(in the rows, 100 means zero)
The same turns and mirrors carry the whole set onto itself and the rows of a family onto each other. Which other rows belong to the same family as each row named below? List them in the order they appear above.
These 18 rows form 6 families of 3 rows each.
q512: 79 87 98 83 109 98 118 128 91 129
q122: 88 85 98 92 107 89 105 133 83 129
q563: 69 104 127 97 88 44 100 104 138 112
q642: 93 91 78 82 118 75 100 78 139 112
q846: 74 70 63 104 114 77 89 95 126 119
q918: 55 83 120 108 93 79 102 126 113 137
q866: 74 103 107 77 99 93 102 143 91 114
q543: 85 95 99 92 104 57 123 133 85 123
q830: 101 88 75 91 118 72 84 84 134 113
q391: 102 93 77 89 123 68 105 90 120 134
q655: 63 94 112 71 75 62 102 108 113 80
q168: 71 112 99 79 97 66 84 123 131 74
q31: 85 92 85 110 128 68 103 78 133 103
q821: 55 96 116 98 90 64 100 110 113 72
q787: 62 85 95 81 77 58 81 92 124 85
q666: 77 103 106 104 120 82 92 107 150 134
q613: 74 97 110 78 76 56 86 113 110 78
q120: 76 96 106 107 124 92 119 129 91 118

Same family as q866: q391, q787
Same family as q168: q846, q543
Same family as q642: q512, q655
Same family as q120: q31, q821
Same family as q918: q563, q666

The same turns and mirrors carry the whole set onto itself and the rows of a family onto each other. Which other rows belong to the same family as each row named below? List them in the order they appear above.
These 20 rows form 4 families of 5 rows each.
q886: 103 88 61 96 90 118 66 95
q872: 64 80 54 97 121 113 88 89
q786: 79 80 108 99 98 128 127 106
q715: 46 90 57 90 102 114 82 93
q307: 108 113 94 107 82 125 78 83
q29: 77 82 79 91 110 115 132 103
q495: 71 78 78 121 97 103 106 65
q262: 97 106 104 90 97 131 121 109
q675: 76 75 67 92 111 102 77 77
q171: 53 77 86 122 108 119 110 75
q785: 75 106 109 129 90 136 106 79
q743: 99 92 81 84 96 131 109 124
q80: 55 110 100 119 74 133 101 83
q195: 85 87 109 126 80 123 95 73
q558: 91 100 64 88 108 132 65 105
q438: 71 112 61 86 89 129 67 105
q861: 100 117 90 112 84 146 81 101
q883: 76 124 90 103 72 140 77 98
q108: 83 83 82 72 116 119 109 113
q568: 38 93 79 111 93 117 104 78

Same family as q307: q886, q495, q675, q195
Same family as q262: q786, q29, q743, q108

The same turns and mirrors carry the whole set onto itself and the rows of a family onto each other. Which other rows belong to the same family as each row named below? List them in the order they appear above.
These 30 rows form 5 families of 6 rows each.
q409: 98 126 93 31 126 104 148 105 101 158 99 101 59
q343: 84 111 91 58 132 91 116 94 101 147 87 71 48
q971: 121 127 90 68 120 105 115 125 131 165 121 129 109
q200: 109 103 87 41 87 87 144 123 128 154 105 92 100
q617: 88 97 89 56 122 83 107 101 119 139 93 68 49
q132: 88 124 91 40 125 111 155 107 103 158 105 107 58
q271: 115 98 84 52 81 89 148 115 127 153 101 95 89
q443: 82 109 92 80 155 118 101 94 131 130 107 112 73
q380: 108 91 85 95 110 73 91 120 135 152 104 99 91
q289: 119 125 81 70 115 105 118 131 132 157 117 123 116
q940: 94 102 87 98 119 77 90 109 128 151 110 106 107
q468: 104 106 86 99 115 76 85 110 127 155 107 102 97
q280: 74 116 93 87 152 111 96 97 116 135 108 100 78
q867: 124 125 87 62 127 108 118 125 133 152 110 134 110
q860: 82 110 87 54 125 92 112 95 107 138 95 65 52
q207: 113 111 79 45 88 85 147 127 115 156 111 99 93
q70: 86 106 92 56 121 94 114 97 118 147 81 63 52
q767: 114 96 82 42 91 81 142 130 122 150 107 91 84
q269: 67 114 91 91 147 100 97 92 118 140 104 104 75
q905: 126 118 89 69 127 113 120 119 140 159 114 138 98
q877: 114 118 78 40 93 93 144 131 124 159 110 94 94
q896: 112 95 93 93 106 80 90 99 137 152 100 97 94
q357: 91 125 92 34 131 106 149 101 114 155 96 117 56
q275: 76 120 100 85 146 121 105 92 116 131 100 112 75
q504: 73 114 85 89 152 110 102 98 125 131 98 113 76
q339: 103 94 94 99 114 77 93 107 128 153 95 100 102
q214: 116 130 98 69 120 116 114 116 133 154 115 135 108
q898: 91 98 92 58 115 95 116 90 118 132 86 64 57
q37: 95 113 92 41 132 116 156 102 114 148 102 120 58
q290: 94 131 99 42 121 121 152 104 111 154 99 118 61

Same family as q860: q971, q132, q468, q280, q207
Same family as q905: q271, q443, q896, q898, q37
Same family as q617: q380, q767, q275, q214, q290

The same turns and mirrors carry the whole set onto itself and the rows of a family onto each other. Which other rows belong to the same family as each row named below? List them in the order they appear above.
These 18 rows form 6 families of 3 rows each.
q528: 113 81 95 114 103 100 101 68 106
q407: 79 99 68 116 90 117 118 127 82
q282: 98 93 81 108 92 131 115 138 105
q382: 91 89 82 112 78 94 93 77 103
q316: 97 94 81 100 84 133 103 129 117
q961: 93 89 80 126 85 142 108 114 106
q299: 115 86 84 109 101 93 101 71 94
q464: 113 91 76 110 100 142 98 124 109
q182: 76 130 106 82 125 106 120 98 95
q44: 57 113 109 99 114 97 104 95 82
q82: 76 129 106 75 116 100 107 102 93
q848: 113 96 97 106 122 112 92 64 104
q951: 105 77 104 114 118 106 100 70 101
q790: 82 133 88 86 127 111 128 97 94
q213: 64 134 98 98 112 129 120 105 97
q952: 96 86 84 106 97 125 107 139 91
q652: 86 134 94 84 130 127 111 108 98
q704: 91 101 98 119 106 113 103 54 102

Same family as q44: q407, q382
Same family as q848: q464, q652
Same family as q528: q282, q182

